Each path below is one point turned by a fixed rotation once a step. After each direction that follows a path, write how fast that rotation turns it, in degrees each step (0 if it stays still).
Each turn is a multiple of 5 degrees from 10 to 175, or 0.
Each row of a path follows its step; steps can be skipped.
Rotation 1:
step 1: -.02  .15  .17 -.01 -.12  .02  .13 -.22 -.12  .02  .00  .03 -.08  .01  .16 -.12 -.04  .26  .04 -.21 -.12  .13  .12 -.17  .00 -.08  .25 -.07 -.11  .15  .17 -.09 -.16  .08  .07  .12 -.25 -.07 -.05  .07 -.07 -.16  .09  .14 -.06 -.10  .11
step 3:  .08  .10 -.16 -.14  .24 -.09  .15  .21  .15 -.04 -.09 -.11  .06 -.01  .11  .17 -.18  .08  .04  .04  .29  .02  .00  .03  .11  .16  .24 -.02  .03 -.14  .07 -.01 -.21  .02 -.13  .15  .21  .08  .08 -.02  .03  .01 -.12 -.09  .08  .07 -.17
step 4: -.08  .01  .02 -.07 -.02 -.05  .19  .10 -.07  .18 -.11  .13  .03  .00 -.14 -.03  .04  .00 -.11  .14 -.19 -.08 -.04 -.31 -.10  .20 -.09 -.09 -.06  .16 -.10 -.08  .00  .03 -.06 -.11  .04  .20  .11  .04 -.32 -.24  .06 -.21  .13  .01  .01
step 7:  .12  .00 -.19  .12 -.01 -.05  .03 -.07  .07 -.10 -.10 -.05  .04  .09  .25  .08 -.20  .07 -.10 -.10 -.01 -.31 -.13 -.11  .01  .02 -.09 -.05  .05 -.01  .05 -.01  .17  .03  .22  .27 -.05  .07  .25  .15  .02 -.17 -.22  .03  .05  .05  .15
step 12: -.02  .08 -.08 -.01  .04  .18 -.02  .10  .14  .04 -.01 -.06  .11 -.08  .06  .09 -.16 -.12 -.10 -.06 -.02 -.10  .23  .21  .13 -.08  .23  .10  .11 -.05  .02  .01 -.01 -.19  .28  .17 -.24 -.05  .09  .00  .13 -.26  .07  .07  .02 -.05 -.24
step 13:  .13  .19  .11 -.16  .01 -.01 -.12  .02 -.05 -.23  .07  .08  .02 -.09  .09  .07  .00 -.09 -.19 -.03 -.03 -.12 -.12 -.02  .24  .10 -.19  .05 -.27 -.01  .04 -.03  .14 -.03 -.06 -.01 -.09 -.07 -.06 -.12 -.25  .01  .14 -.11  .32 -.13  .11
step 16: -.09 -.32 -.26  .07  .03  .15  .00  .01 -.05 -.13 -.08 -.06  .02  .04  .14  .19 -.14 -.02  .18 -.01 -.29 -.09  .20  .14  .08  .14  .06  .10 -.15 -.01 -.06  .05  .16 -.07 -.05  .13  .16  .09 -.10 -.09 -.02 -.13  .13  .07 -.01  .00  .21
step 17: -.09  .14 -.13 -.23 -.07 -.18  .11  .06 -.08 -.22 -.08 -.05 -.04  .01  .01 -.10  .01 -.03  .12  .06 -.01  .03  .08 -.11  .21 -.05  .26 -.13 -.06  .01  .00 -.12 -.30 -.21  .11  .05 -.15 -.23  .01  .11  .05 -.02  .21 -.07  .19  .05  .01
step 19:  .19  .10 -.02 -.13  .13  .08  .16 -.05  .04 -.11 -.16 -.04 -.03  .01 -.07  .06 -.12  .28 -.07 -.12  .01  .08 -.06  .25 -.16 -.02  .02  .13 -.12 -.18 -.08 -.19  .03  .29 -.09 -.03  .16 -.11 -.03 -.22 -.04 -.11 -.09  .03  .00 -.10 -.20
step 21: -.12  .05 -.11  .06  .09 -.01  .07 -.12  .14 -.07 -.17  .04  .05 -.12  .23  .06  .18 -.02  .10 -.06 -.17  .02  .00  .17 -.09  .01  .01 -.05  .28  .22 -.02  .02 -.22 -.13  .29  .09  .14  .15  .09  .00  .02 -.06  .13  .01 -.04  .20  .20
Speeds:
-.08 -.03  .00 -.03 -.04 -.04  .01 -.03  .08  .03 -.02  .00 -.10  .02  .04  .02 -.01  .04 -.01 -.03  .02  .05 -.01  .03  .03  .00  .00 -.02 -.05  .03 -.05  .02 -.05  .04  .03 -.02  .03  .01  .00  .02 -.06 -.04 -.06 -.03  .01  .05 -.01
20
 .03 -.06 -.02  .03  .05  .01  .02  .02  .01  .00  .05  .04  .03  .03  .01  .00 -.01 -.09  .09 -.08 -.01 -.05  .03  .05 -.01  .02  .02 -.02  .00 -.02 -.03 -.02 -.04  .04  .03  .07  .01 -.01  .01  .07 -.01  .01 -.04  .00  .03  .03  .01
80
-.06  .01  .03 -.03  .05 -.02 -.01 -.04 -.08  .02  .00  .06 -.02  .00  .05 -.03  .03 -.01  .00 -.04  .08  .03  .00 -.02  .01  .08  .04  .03 -.01  .00 -.01  .02  .03 -.03 -.07  .01 -.06 -.01  .00  .04 -.07  .04  .02 -.01 -.01 -.04 -.03
155
-.05 -.02  .01  .02  .02  .08 -.01 -.07  .02 -.03 -.03 -.04 -.04 -.03 -.01 -.05  .04  .00  .05  .00 -.03 -.01 -.01 -.01 -.04  .00  .07  .00 -.05 -.03  .00  .04  .01  .02  .03 -.02  .00  .07  .02  .04  .05  .01  .08 -.05 -.06 -.01  .04
70
 .02 -.08  .03  .00  .01 -.04 -.01  .01  .07  .03 -.08  .04 -.05  .05 -.01 -.04 -.03  .05 -.01  .04  .05 -.09  .05  .03 -.02  .00  .04  .02  .01  .01  .03 -.03  .05 -.01 -.01  .05  .00  .00  .04 -.06  .02  .05 -.01 -.03 -.02 -.01  .01
85
-.02 -.01 -.02 -.04  .02  .01 -.04 -.01  .02 -.10 -.02 -.06 -.06  .01  .00 -.01 -.01 -.06  .01  .00 -.02  .01  .05 -.01 -.05  .08 -.07 -.03  .02  .03  .01  .03 -.01  .05  .01  .00  .03 -.03  .02 -.05 -.03  .03 -.02  .05  .00 -.07 -.02
130
 .03  .01  .00 -.03  .00  .07  .02 -.12  .05 -.01  .00 -.03  .04  .03 -.05 -.04  .01  .02 -.03 -.04  .04 -.01 -.03  .02  .05 -.05 -.06  .02  .05  .03 -.05  .00  .03  .03  .02  .05 -.05  .00 -.01  .00 -.04  .00  .03 -.01  .04 -.02 -.03
55
 .05  .06  .05 -.02  .04 -.03  .05 -.03  .00 -.04  .06 -.04 -.02  .02  .02  .04 -.02 -.05 -.04  .08  .04 -.05  .01  .02 -.04 -.02  .04 -.03 -.02 -.03  .00  .01  .04 -.01  .02 -.02  .01  .01 -.05  .02 -.03 -.02 -.04 -.09  .00 -.02 -.02
70
